rotation ticks, each row followed by its count of ticks
The counts run from 0 to 640.
[ 20   0  16 -17  18  19  14 -16  24   4   7  17 -13   8  -4 -33  -1   3
  40   2  14  -9   3   6  15   0  24 -10   3  -6  -1   5  17  28  -6  14
   6  -7  34   4  -8   6 -22] => 313
[ 18   6  -1 -10  28  18   9 -14  14  23  -9   2  -9 -11  10 -43  -4  18
  33  -1  16   4  10  -8 -11   9  16  26  -7  -9  10   4   0   9 -30   3
  22 -17   1  15  11  23 -11] => 358
[  8  24  -3  -1  19  -2  25 -37  28 -24  -8  19  -8 -10   8 -30 -13  -3
  22   0  -2   8   7  -4   3 -22   5   5  34 -15   5   1  14 -12  -7  15
  -2 -32   9  -4 -12  -2  -6] => 637
[ 18   0  -9 -28  11  31  16   6  22   7 -22  24 -16  -7  11 -39   8  -5
  37  19   5 -16   0   4   6   3   8  -1  -5   8 -10   0  -1   8 -37  -6
  24  -1  11  -1   2  12  -5] => 25
[ 19  -3  -5 -14   5  18  27  -2  18  -9  -5  33  -7  -7  10 -34   7 -17
  37  19   0  -8  -1  -7   4 -29  -7 -11  14  -1  -5  -4  10  12 -37   1
  -5 -12  10  -1 -20   8 -19] => 239
[  5  -5 -22  -7  27  25   3 -19  19  18 -29  14  -4 -12  25 -31 -15  -7
  24  12  20  -4  -8 -12  -3   0  17  35   5 -13   7   5  -1   7 -15   6
  31 -13   0   2   2   6  -7] => 150
[ 12   9   5 -13   9  14  20 -11  32 -18   1  27 -18   4  12 -26  -8  -7
  37  18  -5  -7   8  15  22 -14  13 -16  14   4 -13   2  18   6 -13  19
   5 -17  33  -9 -14   2  -4] => 525
[ 21  -1   2 -23  23  17  11   0  29  10  15   1  -2  21  18 -35   9  12
  30  13   2 -12   4   3   1 -12  -1 -11  19  19 -21   6  15   6 -18  14
  -2   8  35  -2  -9  -9 -19] => 394
[  9  -3  -7 -11  33  21   3 -23  21  25  -6  -6  -3  17  16 -35  -9  10
  20   6  21  -1  -9   0   6   8  21  19  12 -13   2  13  17  11   5  14
  31   5  26  -1   2  -9 -22] => 178
[ 13   7  -4 -16  20  15  -2   3  37   1   9  11  -6   6  31 -28  -4   7
  34  15 -13  -4  15   2   0 -20  -5   2  21  28 -19  -1   6  -2 -35  16
  -6 -14  18  -1 -10  -3   5] => 163
[ 10   9   0 -17  24  21   9 -25  24   5 -23  20  -9 -18  -8 -34  -8 -10
  30  -3  21  -5  -1  -7   9  10  29  17   4 -17  16   4  -4  18 -16  -1
  23 -17   0   5   2   8  -8] => 333
[ 16  -1 -12 -22  18  25   8  -6  32   6 -20  16  -9   5  22 -30 -13  -7
  24  14  18   4 -12  14  14  -1  17  16   2  -8 -16   1   6  -2  -3  17
  40  -7  21 -14  -3   6 -12] => 388
[  8  -5   1  -6  21  28  18 -16   4  21  -8   6 -13  10   3 -39  11   8
  36  14  10 -17   6 -10   7   6  20  -3   4 -10  16  14  19  27 -23  -6
  17   8  20  10   4   3 -19] => 337
[ 13  23 -16 -18  32   9  14 -25  29   1 -18   6 -13 -14  11 -33  -8   6
  26  -5  20 -17   8   5 -10  17  20  19  13   7 -12   7  -9 -11  -4   8
  21 -14  18  -1   8  -1   4] => 514
[ 21  28   0 -21  36   0  16 -31  31   3   0  -8  -2  -3  -7 -43   1  23
  16 -17  11   8   7   0 -11   9   6  14  28   1   3   6   3 -10  -6   7
  11 -14  12   3   4  -4 -13] => 303
[ 18  -4 -14 -20  13  29  17   6  16   9 -19  24 -13  -8  19 -35   7  -7
  39  20  13 -25  -1  -3  -1   3  10   2  -5  10 -12   4  -2  11 -35  -3
  21  -1  11   3   0  11  -7] => 468
[  2  20   2  -1  27   3  17 -30  21  -5  12  -4  -8  16  12 -37   1  17
  21   9 -18   2  20  -5   2 -17  -3  -6  42   2   7  10  26  -7 -14   9
  -5 -10  25   0  -5 -13  -7] => 88
[ 14 -20   4 -13  16  25  -4  -2  26  19   8  21   3   6  17 -29  -3  -7
  38  13   7  -2  -4 -12   8 -27   5   5   6  -1  -1   0  11  33 -30  11
  -4  -5  13   7 -16   1 -23] => 472
[ 10  25  -1  -2  25  -2  26 -29  23 -12   4  -1  -9  10   7 -39   4  18
  15   5 -15   4  14  -3  -3 -14  -6  -6  41   0   5   6  23 -20 -15   9
  -1 -15  18  -4  -4  -7  -6] => 89
[  2  24  -8  -8  35   5  17 -35  18   4 -10  -5  -1  -5  -5 -44   9  10
  12  -5  -4  -4   8 -23  -6  -3   0   7  42  -4  23   7   6  -4 -22 -10
   5  -7   1   5   3 -16  -9] => 327
[ 14   3   3 -31  16  19   2  -4  48  -6   1  21  -4   8  13 -22  -9 -14
  28  12   2  -7  -5  11  25 -15  14  -4  15  11 -18  -1   6  12  -9  18
   8  -6  30 -14 -14 -11  -6] => 185
[  6  23 -20 -17  32  11  12 -22  30   0 -20   0 -14  -7  17 -38  -7  10
  18   3  11  -9   4   7  -7  14   9  19  21   8 -10   7  -2 -22  -8   7
  31 -12  14  -6   9  -3   7] => 70
[ 16   3  -9 -13  13  26  25 -10  11   4 -24  23 -19 -12   7 -38   1  -6
  39  14  17 -12   1   1   3   7  21   7  -9 -10   2   4   2  11 -28  -5
  27 -10   7   3   3  22  -9] => 127
[ 21  -9   2 -22  13  27   4   6  26  11  -4  27  -6  -5  15 -33  -1  -7
  43  13  13  -9   1  -3   6 -12  12   4  -9   5 -10  -1   1  25 -34   7
   4  -9  11   5 -11  13 -13] => 470
[ 11  30  -3  -8  21   7  26 -35  24 -13 -23  12 -17 -14  -4 -38  -8   3
  21  -2  -1  12   5   1   5   1  13  11  22 -20  15   4   9 -12 -13   2
  23 -27   1  -4   4  10  -2] => 433
[ 19   5  -6 -20  15   6  16 -11  38 -12   8  18   5   5  15 -30   1 -10
  21  10   5   0  -8  -1   2 -32 -13  -5  34   7 -19  -3  10  -3 -14  19
  -8  -8  20 -10 -23 -12 -22] => 397
[  6  21 -14  -3  29   4  13 -28  24  -1 -13   2 -15  -8  23 -34 -17  14
  26   4   9   2  10   7  -8   8  16  26  16  -3  -6   6   4 -22  -6  19
  23 -25  14   0   6   7   6] => 616
[ 14   2 -19 -20  39  17   7 -18  21  25  -9 -11   1   8  16 -42   3  14
  15   0  22 -11  -8  -7 -12  10   9  22  18   3  -5  10   3  -2  -5   5
  26  10  19   1   6 -14 -20] => 281
[ -3  -2  -2  -7  16  25  15 -18  17  -1 -15  26 -19   4  10 -24  -1 -18
  39  21   7 -28   7  -4  20  -4  26 -11  10  -1   8   9  14  26 -16  -2
  10  -1  26  -1  -4 -11  -3] => 105
[  6   2 -22  -1  21  23  27 -20   1  14 -29   8 -16  -4  15 -45   4   3
  26  17  12 -13   0 -12  -4   5  12  14   7 -19  13  10  11   0 -22 -10
  34  -2   6   1   7   8 -12] => 568
[  4  -3   1 -14   7  27   8  -3  31  -4 -12  29 -11   2  12 -29  -3 -22
  29  26 -16   0   0  -6  30 -28   3  -9  17  -4   5   1  14  19 -34   0
   8  -6   8  -8 -13  -2  -4] => 343
